Every row has a hidden score. How much higher is the second row's score than the first row's in each pair? 10 means about the same, 20 much higher and 0 much lower. The score is a weighted sum of the row's numbers plus the product of two more (or one squared), each taken from its middle value.
[ 12  31  16 -34 -46  51  58   1 -16  56  -8 -10  53  -4]
[ -1   2   0  14  -9  -2  -6 -44 -12   0  11   5 -19  -6] ~ 14
[ 41  -5 -52 -89  -3  53   2 107   9  -9  29   8  29 -36]
[ 26  11 -27 -55  -9   2 -18  36  -1  15 -20  -1  -9 -13] ~ 14
[-46   6 -29  22  -2   6  68  25  19  84 -27  28  54   8]
[ 23  -4  16 -11   7  42 -11 -23 -79 -10  18  29  21   2] ~ 5
[ -8   4 -24  -7  -7  12 -11  14   4   7  -4   6 -23   2]
[ 35  28  20 -15  -7   0  17 -26 -28  16  -1  12  21  11] ~ 8
[ -7  33  15   3  10 -26 -35  41  16  -1   6   8  -3  23]
[-33  38 -15 -33  -8  17  26  -2  23 -25 -25 -30  -6  28] ~ 11
[ -4   6 -22  18 -18 -18  -7  -6  12   2   3 -13 -35  -2]
[-10  -7 -19  -4   1  33   3 -10   6 -36 -18   5  11  11] ~ 6
[  0   1  -1 -18  -9 -20   1 -22  -7  -6 -10 -22 -22   1]
[ -4   4  -5 -11   6  16 -33  10 -11 -16  -8   1 -11  -4] ~ 7
[  4  -4   2  26 -19  -8 -34   9   2 -20 -36   2 -29   5]
[-71  32 -22 -93   0  51  74   4  22 -65 -25   6 -10  41] ~ 14
[ 13 -13   6   9   5  -3   0 -20   9  23  -3  13 -35   3]
[ -2  -8  11   5   4 -23 -12   5  10   6  -7  -4 -25 -20] ~ 12
[ 12 -53   8  -2   5  31 -27  71  65 -18 -43  -4  61   1]
[-25  10  12  25  61  13  21  49  38  41   7  35  29  10] ~ 16
[ -2   4 -16  -8   7 -12 -22 -10  10 -14 -25  14  15  -6]
[ 26  -5 -19   6  12  -6   7 -16  24 -10  39   6  -7  -4] ~ 13
[-10  20  20  21 -21  27  -5   7  41  -9 -20 -26   4  12]
[ -6   7 -14  -1 -12   0 -35  -4  17  11  -7 -21 -11  -1] ~ 12
[-15  -9  13  14  20  -8 -17  19 -12  20  15  21  23   4]
[  4   1 -29  -7  -6  12  -6  -1  -6   7  11   6  -6   0] ~ 12
[  3  13 -37  -4   2 -15 -28   6  14  -4 -10   1   5 -10]
[ -6 -13  -5  29  14 -11 -15  -8   2  -7  -1 -20  -7   3] ~ 10
[  4  20  -6   5  16 -28 -13  -4   5  -6   7  11 -13   1]
[  9  10 -27   1  -9 -12  -3 -16  13  -8   7  27 -36   6] ~ 13
[ -5   1   2  51 -10   7  17 -17  32  25  -9  19  10   0]
[ 14  10 -24  -4  -3 -22 -14 -16   5   9   2  18   1  -3] ~ 11
[ -1  13  -7   8 -26 -13   1 -10   9  -6  15 -33  20  -7]
[  7 -24  -7   8  16 -12 -28   5  32   4 -20  -3   3  -4] ~ 5
[ -7   4   3   4  -9 -34 -14   9  -7  17 -14  -4 -13   8]
[-18   4 -24 -17 -15  14  -5 -10  -7 -22 -11 -13 -25  13] ~ 11
[  8 -27  -6  16  13   9  12 -13 -26   3  31 -43  23  19]
[-11 -72  25   2  28 -43  63  14 -30  -7  27 -31   4 -19] ~ 13
[ -1 -25 -20  19   8 -15   9 -19 -10  17  31 -13  25  -8]
[ 12  31  18  -2   6 -44  17  45  33  68 -31   0  24  19] ~ 5
[ 17 -14  12  32  14  -3  39   8  25  -4  14  35 -37  -4]
[  1  -1  -8   7  10 -22 -19  11   5  15   1 -12 -48  -3] ~ 12
[ 13  13  42  11  41   9   3   5 -11   5  35  26  24  10]
[  3 -15 -10  30 -13   1  -4 -27  35   9 -42  10  10  -8] ~ 12
[  2  -3 -27   1   7 -38 -12 -37  19  -1  -8   4  14   4]
[ -3 -20  -7 -16 -11   2 -13   1   7  -5 -15 -13   3 -14] ~ 8
[  4 -19 -13 -16  -2  -1 -14 -18  13 -17   0  -8   5  -8]
[ -3  -1 -16  46  -5   9  26 -24  10  78  17  31   7   7] ~ 11
[ 18  17   8 -46 -16  24 -31  15 -19   0  12 -24  24  -4]
[-16   7  23  13 -24 -12 -21   6 -21 -16   2  16 -27 -28] ~ 14
[  2 -10  -7  -2   3  -2  -2  13   3  -3  10  11 -13   6]
[ 12 -19 -22 -41 -19  17   1  40 -13  -1   1 -26   1 -12] ~ 9
[-11  -5 -17 -23 -10  -5 -44 -23  -7  17  -5   6 -19  -5]
[-26 -15 -29 -23 -14  50  29   6  -5 -26  -6  -1 -28   9] ~ 11
[ 12  55   5  -4  -1 -61   0   7 -16  -3 -15   3  23  26]
[ 46 -12 -17 -31  10  45  -5  65  19   8  -3  12  -3 -15] ~ 3
[ 12   0  -6  -5 -13  -8 -12 -13 -11   8  -5  23  -8  -4]
[  14   63   28  -10  -62   -3   10   22   24   16   38 -102   -2   38] ~ 16
[ 17   2  11   5   7   0 -15 -13   3  -2 -16  10  11  -1]
[  7   3 -17  -5   6   6   1 -11  11  17   4 -20 -10  -7] ~ 13
[ -6   2 -25  15   1 -12 -14  -2   3  -5  21 -28 -14   4]
[ 20  39  43   2  50  19  -6   6 -15 -28  70  51  52  10] ~ 5
[ 16   5   1  13   8 -11 -31  -6   3 -22   0  11 -14   9]
[ -8  -9 -19   1 -11  24  64 -20  -4  48 -14  29  18   8] ~ 12
[  1   3 -14  15   2  -4 -39  -3  -5   4   6   0 -22   0]
[  1  -2  11  13   1 -16  -7 -14  27 -13 -29   1   1  -1] ~ 9
[  0  16 -11  21   7 -15   6  -8   5  32  -7  58   0   6]
[ 14  -8  -7   7  -6  -1   4 -31  -1   6  -9   9   8   5] ~ 8
[ -1  18   8 -14 -14  -9 -11  -2   8 -10   0   7   2  -4]
[ 16   9 -36  16  -5  13  -2   0  24 -13 -14  10 -29 -11] ~ 9
[ -5  34  11  -3  16  34  18 -29 -43   2  -6  45  50 -13]
[ 10  -3 -40 -23   0 -10 -10  11  14  14   7 -11  -4 -10] ~ 14
[-11 -64  24 -14  11 -16   3 -26 -11 -17 -26 -14  10   7]
[  8  19   0  -5 -12 -49  -7   6   4   9  -6   0   2   6] ~ 14
[ 19 -20  15 -21  -1  65  41  -2  60 -22   7  36 -61  21]
[ 13 -28  45  65   6  -4 -10   1  63 -28 -41  13  63  -4] ~ 5
[ -6   5  -3  -3 -16  10  -8 -50  -4  18   9 -19   1  -1]
[-19 -47  90  39  -3 -17  22  35  28 -19  -4 -62  41  -4] ~ 8
[  2   5   6   3 -10   4  13 -11  28  -2 -11 -37   8  -1]
[-30  20  71  17 -20 -43  43  28 -17 -23 -51  16 -41 -54] ~ 11
[-17 -42 -23  -5   9 -12  13 -11 -16  15  23 -19  29   1]
[ -3  13  34 -23  24  13  -8 -10 -24  -4  -3  24 -17 -11] ~ 7
[ -4  15 -22   2 -21  13 -34  17  -2  -2  -9 -64 -20  -9]
[ -2  -9 -24  21 -10  -3  18   5   5  65 -16  20  25  -1] ~ 6
[ 12   9 -36 -34   4  -4 -13  39  17   2  -2   7 -17 -13]
[ 10   2 -25  16  -6  -1 -12  -9  -7   8  -4  20 -27  10] ~ 11
[ -8  -3  11  15   5  -5 -17 -24   0  -5  -6  11 -11 -13]
[ -8   5  20  27  -5   1 -14  -5  -2   3   0 -40 -11   8] ~ 12
[-11  -1 -12   6  16  -4 -17  15   6   6  11  17 -25   2]
[ 13  15 -18  -3 -13  -7  -2 -14  40  -5  26  15  23 -21] ~ 11
[-10  -9 -30 -57  -6  15  -9  32  -5   2 -17  22  23  -5]
[-14  18  -5 -31  -8  14  31 -11   6 -24 -21  17 -49  31] ~ 15
[ 16  46  38  25 -38  62 -39  19 -62  11  28 -71  24  20]
[-23  16  24  -1 -21  15  24  -1 -14  -7 -34 -25 -29 -22] ~ 11
[ 48  21 -19  21   8  26  18 -43  51 -31  18  16   3 -29]
[ 24 -25  21   5   8  -8   9 -40 -41  -7   4   8  27   0] ~ 7
[  1  24  13 -19   7 -39  25 -11 -12 -24 -23  -8   1  18]
[  6  21  -2  18  38   3 -18  -2  25 -15  41  -6  26 -13] ~ 9
[-19 -32 -12  14  13   2  32 -17 -11   8  27  -9  -1  -8]
[  5  10 -15  -2   7   6 -19 -23  16   0  -9  13  15 -10] ~ 7
[ 26  26  52  57  51  17  -1  31  19 -28  39  60 -66  15]
[ 28 -13  -3   8  -8  -9 -22 -15 -14  -5  -8   7  -5   0] ~ 10
[ 15  -2  89  44 -24  13  61  10   5 -34  -3  50 -87 -52]
[ -6   0  -6  14  11  -5 -11   8   8   7  13 -12 -14   1] ~ 11
[ -6   4 -20 -16  -3   9  -5 -20  11   5 -20   1   5   0]
[  8  -2 -14  -2   5 -24 -12 -14  -1 -10 -11   6 -11  -5] ~ 10
[ -8   3   8   1  -5   9 -31  -5  21  -2  -9  14 -10  -7]
[  3   6  17  40  51  43  21  68  45 -36  75  46 -30   9] ~ 7
[ -2  15  30  16 -11  -1  -4   5 -20 -12  -6  -3 -23 -14]
[ -2   1 -11  21  11   1 -15 -12  -1 -12  -9   2 -25   6] ~ 8
[  4  19 -26   3   2  -4  -5 -18  10 -18  28 -11  -7 -22]
[ -7  12 -19   2  18  12  11 -18 -12  -7  -7  -3  -5   5] ~ 6
[-18 -14   9   4 -26 -27 -22  31  -1   9 -15  11 -21 -27]
[ 21 -17   5  17  -4  31  -8 -20  14   6  16   2 -49  17] ~ 7
[ -7   6  28  21 -18 -10  -4 -23  12  -9 -11 -12  13 -12]
[ -7  14  21  -2 -23 -10 -37   0  -4  15  26 -37 -11   6] ~ 14
[ -1 -13 -18 -33   1 -47  60 -17  -8 -28  25 -45  15  13]
[  3 -20   0  40  13  -2  -9  -8   4  -8 -13 -16  -9   7] ~ 4
[ 57 -19  10   2  -9  17  22   2  34 -17  32  -2 -72  13]
[ -2   2  10  11  -2   8 -20  16   8   1   5  -7   8   2] ~ 9
[ -8  11 -22  -8   3 -14  -3 -20  -8  -3   1   5 -14  12]
[-46  23  28  -2 -28  24  40   8 -30 -16 -17 -50 -43 -27] ~ 13
[-46  30 -11  10  39  23  15  32   2 -28  14  10 -16  14]
[-18  -1 -31 -15   4  -5   0   4  10   2  -2 -14  -9  10] ~ 11
[ 39  58  22  -2  -9   9  22 -31  16 -35  42 -26  34 -28]
[  4  -3 -25 -12 -10 -11  10  -6  14  52   6  30  27  -5] ~ 10
[-16  -1  25  32  36   1 -19  44 -11  -4  16   7 -11  -8]
[ 33  28 -30 -19  -3  26  34 -49  73 -50  20  17  -4 -16] ~ 14
[-21   2 -24 -22  -3   2  19  -4   4  -3  -2  16  -3  -3]
[-11  10  -1 -13  -1  -4  -9 -10  26   9   5  14   9  11] ~ 8
[  6  51  21 -26  -7 -45  26  33  -5 -15 -24 -22 -19 -10]
[ 14 -12   0  19  11   5 -19  -6 -10   3 -17  21  -8   5] ~ 6
[ 27  17 -24 -67 -10  13   4  52  49 -29   1 -21  52 -46]
[ -9  -2   3 -15  -7 -16 -19 -10  -2  -1 -14 -19   5   9] ~ 18
[-45   8  -5 -22   1  32  18 -16   9 -31 -11 -16 -15  19]
[ -6   1 -16   3 -50  31 -23 -10   0  23   6 -40  -6   8] ~ 11
[ -5  13  -4  -2  28 -15 -45   3 -23  -8  25  -3  12   4]
[ 14 -19 -23  -4  10   1  -1   4  27   3   1   9   6  -7] ~ 9
[-21  25  18  13 -43  33 -15  12 -10  29  35 -83 -19  11]
[-21   3  17  14  42 -10 -25  17  -5  -5  34  13 -15  -8] ~ 2
[-11   7  12   9 -43   9 -16 -15  -5  26  32 -38 -11   6]
[ -8  -1 -26  16  14 -18 -17  19  -5 -12   5   4 -19   6] ~ 6
[  9  47  12 -11 -10  -2 -13 -18  16 -28  28 -58  13   0]
[  5 -12 -26  -8  -1  -9 -16 -31 -12   0   1  14 -15   4] ~ 8
[ -2 -21 -17  18 -13   2 -14 -13 -19  25   2  -4  -5 -11]
[ -7  34  94   3 -52   9  16  11 -72  -5   7 -21  -4 -19] ~ 15
[-45  41  42  17   9 -12  22  37 -39 -16  -7  25 -38 -31]
[ -4 -84 -19 -13  15 -56  26  -8 -17 -29  30 -46 -12  -7] ~ 10
[  4  -5  -1  30  -1  -1 -10  27 -12  -3  -4   5  14  10]
[-17  -5   4  25  37  -7 -51  28 -13  -1  25  -8  -8   4] ~ 12
[-15   0  -1  -7   6  -8 -36  11  -8   4 -14 -10  15  -8]
[ -9  19 -31   1   8   5  17 -14  32  48 -10  19   7 -11] ~ 11
[-15  -9  -2  19  32   0  -9 -21  -1   8  25  27   6   5]
[-23  13 -29  -3  -6  20  14 -20 -11 -23   5   6 -13  10] ~ 14
[ -9 -27  10   1 -25 -11 -21 -19   0  -4  -7   0 -14 -13]
[  1 -13  -7   5 -10 -12 -18  -8   8   5 -15 -24  18  -8] ~ 8
[ 15  18  13   5  -9   9   1  -5  15  -5 -11  19 -38   1]
[ 11 -12  -3  17   5  14   1 -16   5 -16 -16  -1 -20   8] ~ 8
[-43  29  -5 -38 -39  75   1 -12 -15  -4 -12  -9  18  23]
[  2  -7  19  13  -4 -37 -29  -2  -5  -1  11  20 -17  15] ~ 11
[ -5  13  12  27 -16 -37  -6 -18  -6   2   9  -8 -12 -15]
[ -2 -14  -4   6  -6  -8  -2 -19 -10  10  19   7  12  -9] ~ 7
[-21  12   5  16  -6  25  18  -6  11   7  -5   2   7  12]
[  5  11 -10  13   4  -5 -28  -7  -4  -2  18  -8   6  -1] ~ 10
[ -2  10  12  10   0 -23  -6  23   1  -2  -3  -5 -27  -4]
[  5  -4 -22 -71  -4  11 -37  62 -14  -8  -8  -1  18 -26] ~ 5
[  8  -8 -32   3 -14 -13 -14 -21 -17   0   0  -6  -3  -1]
[ 14  40 -15   4  -8  30  -1 -39  35   7  32 -54  31 -11] ~ 11
[  5  30  28 -23  -1 -79  40  15   5   3 -16  -6  16   4]
[ -4  10  13   7   1   4   7 -12 -20  35   7  39 -10  -7] ~ 11
[-22  -3 -24 -39  -7  14  12 -13   3 -18  -1  13  -6  -1]
[ 24  -7   1  36 -10  -7   1 -15   4   3  -3   2 -20   2] ~ 7
[-11 -24  17  22   6  -3 -14 -19  16 -14 -34  12  -9  11]
[ -1   1  -4   4 -19 -13 -15  -3  11  29 -34   9  -7   6] ~ 11
[  17 -127   50   14   37  -33   59   22  -36  -11  -11  -48   82    0]
[-11   6  10  16 -19   7  -6   3   1  -1  17 -28 -12   4] ~ 19
[ 67 -44  15  14 -16  28  45  -5  74 -27  28  43 -77  25]
[-12  10  -7   2  -9  -2  -7 -13  -7   7  -8  -4  -2   1] ~ 8
[  8 -11 -18   8  -5 -33   3 -12 -35  25 -17   0  -9  -9]
[  6 -15 -15 -11  19 -45  37  -2 -10  -6  15 -19  52  -5] ~ 11
[  7   7  -3  18 -28  13   4  -8 -32   2  -6 -17  11  -7]
[ 16  -7 -38   4   7 -17  26   1   2  24   4  10   8  10] ~ 11
[ 12  18  33  19 -25  23  33  -8  10   0  29 -20 -30  18]
[ -9  12  -9  -5  16  -6 -10 -30   2 -13  -2   3  22 -11] ~ 7
[  9 -21   8 -19 -10  -4 -12  15 -32   9  -4   8  -6  -7]
[ 21   4  -6  40 -11  -4 -19   0  -1   4   5  12 -13   4] ~ 11
[ 20 -12  -1 -10  17 -52  11  -3 -37   6  10 -22 -18  10]
[-10  11   7   0  13   2  15 -23  21  14 -10   0  -2  -3] ~ 9
[ 24 -14 -40 -36   3  19 -12  67 -15  14 -19 -21  10 -12]
[-15 -72  79  66  -9 -20 -20  20  81 -25 -71 -15  90  11] ~ 1
[ 11 -65 -22   0  16 -37  15 -26 -35   6  10 -18   8  -6]
[  6  28  14   1 -15   5   6 -12  17 -20  22 -27  -7 -30] ~ 14
[ 17  14 -16 -10   8   3   2 -41  29 -20  27  23  21 -13]
[  4 -79 -18  17  15 -37  42 -22 -46  -6  22 -35  -8 -15] ~ 7
[ 25  29  10  -6  -6   8   5 -29 -32 -16  26  23  42  -9]
[ 10  -4 -21 -37 -14  -4 -12  15 -20   1  -4   2   5  -5] ~ 10
[  5   0 -14  -2   3   1   2 -20  15   0  -3 -20   1  -4]
[ 28  67   0 -22 -24 -53  40  38 -11  -9   1 -40  -2  11] ~ 13
[-20   3  35  13 -20 -40  15  12 -19 -13 -34  10 -35 -40]
[  3  19  10 -10 -24 -17 -25 -29   8  -9 -17   0   7 -11] ~ 8
[-23  22  43  -3  -4   8   5  22 -23  -8   3   0 -22 -16]
[  7   7  -7 -20   3 -20 -17  -2  17  -4  -2  23   4  12] ~ 9
[ 28   2  28 -24 -27  56  10 -29 -67  -1 -18  57  10   7]
[ -9 -23  42  50   1   5 -22   5  40 -25 -34   0  34   6] ~ 9
[ -6 -55  -4  11  17 -27  42 -12 -19   2  24 -35  12   0]
[ -4 -32  23  11 -34  11  34  -8  -3  -6  19 -98  27  -6] ~ 14
[  9   4 -11 -30  24 -14  -4 -30  11 -22  12   9  19 -13]
[  2  -7  -2  -7 -24   7   3  26   8  -4  -2 -16  -5  -4] ~ 10
[-14  19  25  16   0 -14  16  -6 -15 -13 -20  22 -30 -23]
[ 10  23  10 -36   8 -49  43  18  -2   3  -7  13 -11  29] ~ 10
[ -8 -12  32   3 -15  -1 -19  29  -7 -30 -22  24  11 -20]
[ -4  19  30  38  15  25   7  15 -57   4  10  14 -18 -14] ~ 10
[  9  -3   8   8  10 -11 -14   0   3   9  -4   2  11   6]
[  4 -10 -30   1  13 -26 -25 -30 -21   9 -11  -3 -17   2] ~ 9
[ 10  -4 -20  -4  -1 -19 -10 -33 -14   7   4  15   1  -2]
[ 35 -11  36  -5  -7  48  56  10  34 -29  16  40 -89  21] ~ 9
[-15  14 -24   0 -20  -9 -22 -19 -27 -10  -3  -4   1  15]
[ -5  20 -13   8  15 -24  20 -14  13  51 -18  10   6  17] ~ 8
[ -9  16  -9  -5  12   0 -21 -22   1   8 -11  12 -22   0]
[  2 -24   1  -3  -4   0 -14   9   7   0  -1  16  19   4] ~ 9
[-21  24  26  20  49   3 -40  45   5   7  21  11 -10  18]
[  9  -7 -17  -1   5 -10 -39  -3  -8 -21  14  -4   9  -3] ~ 11
[ -3  17 -24   7   5   5 -25 -23   8   3   4   0   4   3]
[  3 -16   5  -4  -3 -14 -36  -4  -2  19  -2  16   6   7] ~ 9
[ -1 -10  -8  22   3 -28 -22  -1  -2   7   4  12  -5  11]
[-16  24   9   9 -27  23 -20  -6  -5  20  24 -36  19   2] ~ 12
[  7   5 -11 -16   5  -4 -26 -16   9  15   0  19  -9   1]
[ 14 -11  -4 -14   3  -9  -7 -10  -9   7 -18  17   8 -17] ~ 8
[ 19   4  17  13  -2   9  19  10  13 -11 -19  28 -48 -12]
[-22  -4  -1  16  -1 -10 -19  17 -10   6  -2  16   1  -1] ~ 12
[-26  19 -40  19  18   4  34 -38  31 -12  18  17  37 -29]
[-20  28 -28 -46  32  53  11  80  39 -17   8  11   8  19] ~ 1
[-15   2  32  39  44 -16 -25  22  11 -13   9  -1   3   5]
[-17  28  61  25  37  70  -2  22 -56  13  46  60  64  20] ~ 5
[ 13 -27 -38 -58   0  15 -14  66   6 -13 -15   5  25 -24]
[  1  10 -10  14  -4   9 -47 -11  -5  -8  -6   9   3  -2] ~ 13
[-54   3 -25 -22  14  53  17 -11  15 -31 -23  22 -26  27]
[  3 -31 -36 -42  -1  31 -11  49  14  14 -12   3   1 -15] ~ 5
[ 11  11   5   3 -16  12 -26   3  28   6   6   3 -20   3]
[ 14 -26  -4   9  11   4  24 -28 -51  13  12   8  21  -9] ~ 6
[ 11  -6  12   1  11 -18  -8  -4  -4   7   0  12 -21   0]
[-29   7 -20 -23   4  18  39   0   1 -22  -2 -22 -15  18] ~ 12
[ -2   2 -19  -1 -10   3  -8   7 -25   0  -6 -12  -9  -5]
[  1   2 -28 -24  -2   7 -20  -3   2  15 -19 -10   3  -7] ~ 9
[-17 -16   2  16  -9   9  -1   8  40 -21 -42   4  22  27]
[  3  -9  -9 -21   3 -16  -5  -6   1  -1  -5  -5  -2  11] ~ 13
[  2  22  -3   5   1  -1  21  26   1  53 -31   6  -3  -4]
[ -7 -12  -5  -5  -9 -24 -28  -3  -9  -3 -14  -4  -8   0] ~ 12
[ -2  36  36  25 -19 -21  64  28  -4  11  -8  37 -62 -17]
[-25  14  29  21  -9 -34  -7 -14 -14 -16   8  -5 -18 -28] ~ 12
[-30  19  17  36  44   5  -4  25   4  51  16  27  13   8]
[ 34 -29   7  18  -3  32  41   3  43 -13  25  32 -62  16] ~ 13
[  8 -20 -15  11  25 -11   1   4  -5  -5  21   9 -38   4]
[ -3  -8   5   0  -1  -9   0 -12 -18  -4  -5  26 -31  -3] ~ 11
[16 -5  4 -7 -9 -7  7 -6 -4 21 -3 -5 32  7]
[-21  35  15  17  25  -3 -11 -23  -9 -19  31  -9  -2  -6] ~ 13
[-11   6  -2   9 -30   5  -8  -7 -14  12   2   9   2   4]
[-10 -13 -21 -10 -11 -14 -15 -20  -6   2  -7   5 -12 -13] ~ 10
[  3  -4 -20  -3 -12  -8 -25  -2 -19   4   2 -19   6   0]
[ -6 -13   7  19 -17  37  49  45  48  61 -21  -7  40 -10] ~ 4
[  4   7  -3   9  -8   0 -21  -9  -6  13   0  -1 -30   1]
[ -5   3 -15   7 -10   1 -14  -4  12  24  -6  -8  -6   3] ~ 10
[  9 -18   4 -16   5  -9 -10 -16  22   6   5  -8 -35  -2]
[ 21  32 -23 -23  11  22 -15 -25   9  -9  34   6  14 -24] ~ 10
[ -4   1  10  13  52  -6 -22  25 -13   0  38  32  -5   0]
[  7   2   4  12  -5   1   3 -15  -4  41 -17 -18  14   1] ~ 10
[ 24 -33  93  24  -2  51 -29 -14 -30 -17 -56  39  87  15]
[ 30 -20  10   8  -6  10 -23 -19   2  10  -7   5   7   0] ~ 18
[ -4   4  -7 -13  -4  -1 -12   1 -14   5  -5  -4 -23   7]
[-22 -16  42  25  15  17 -24  34  14 -12   3  14 -13  -2] ~ 8
[  3   7 -14  -2  -4  23 -17  -5 -18   9  -5  17  14  -4]
[  0   4  -5  15 -29   0  -5  17  27  25  14 -15 -27   7] ~ 15
[ -4   6  -3 -37  -8   4  -8   3  16   0   3   7   9   2]
[ -1   2  21  27 -11 -18   2 -11   1  -6 -31  20  -6 -24] ~ 10
[ 13  -7 -13  -8   4 -17 -25 -26  10   1   2   1 -14  -5]
[  9  -1 -14  -1  -5  30 -43 -21 -25  -1   4  -8 -19   9] ~ 6
[ -4   4  49 -13   1   6  23  12 -30  35  16  39  46  12]
[ -1  30  16 -22  -1  15  10 -21 -12 -16   2  14  -1 -20] ~ 13
[-16   6 -13  -7 -11 -27 -15  21  -9   6  14  -6 -31   8]
[ -3  21  -7 -13  -2   4   6 -52 -21 -29  -3  17  24  -9] ~ 8
[  2 -16  -5   0 -11  -7 -20 -14  19   2 -18   0  12  -1]
[  1  -7 -17 -15 -15  -2 -30 -27 -10  -3  -5  16 -16   5] ~ 12
[ -9  -5 -21  -5   1  -3  17  10  -1 -11  -3   0 -32  13]
[ 22 -24 -44 -15   0  10 -30  48  12 -10   1  -8  13  -6] ~ 6
[  0 -10 -41 -41   5  14 -21  60   6   3 -12   7  13 -19]
[-30   1  -8 -23   6   8  10 -14  14  -5   3  20  -2  14] ~ 15
[ -6 -21 -22  24   7   9  15  24   6   2  -7  14 -15  10]
[  -7 -103  -26   -4   48  -41   76  -29  -33  -26   54  -54   37   10] ~ 11
[-22 -11 -31   1  -2 -16   2  -5 -12   0  14 -11  -7   1]
[ 11  34  -1   0  -4  12   6 -36 -34  22 -11  29  38  -9] ~ 5
[-11   6   7 -17  -4 -11 -28 -12  27   3 -12  23   5   3]
[-14 -16  -8 -10  11  11 -12   2  21  -2  -3   3 -10   0] ~ 10
[ -4  16  15  18  83 -18  21  88 -18  28  70  -2  24  16]
[ 10  16 -16   1  32  -1 -12  18  18 -17  45   3  10 -15] ~ 11
[ -7  10 -12  -1  -4   1  -8 -14  -9 -10  -1   0  -3   4]
[ 15  -2   8   3  -5  17 -22 -22 -23   2 -34  28  22   0] ~ 5
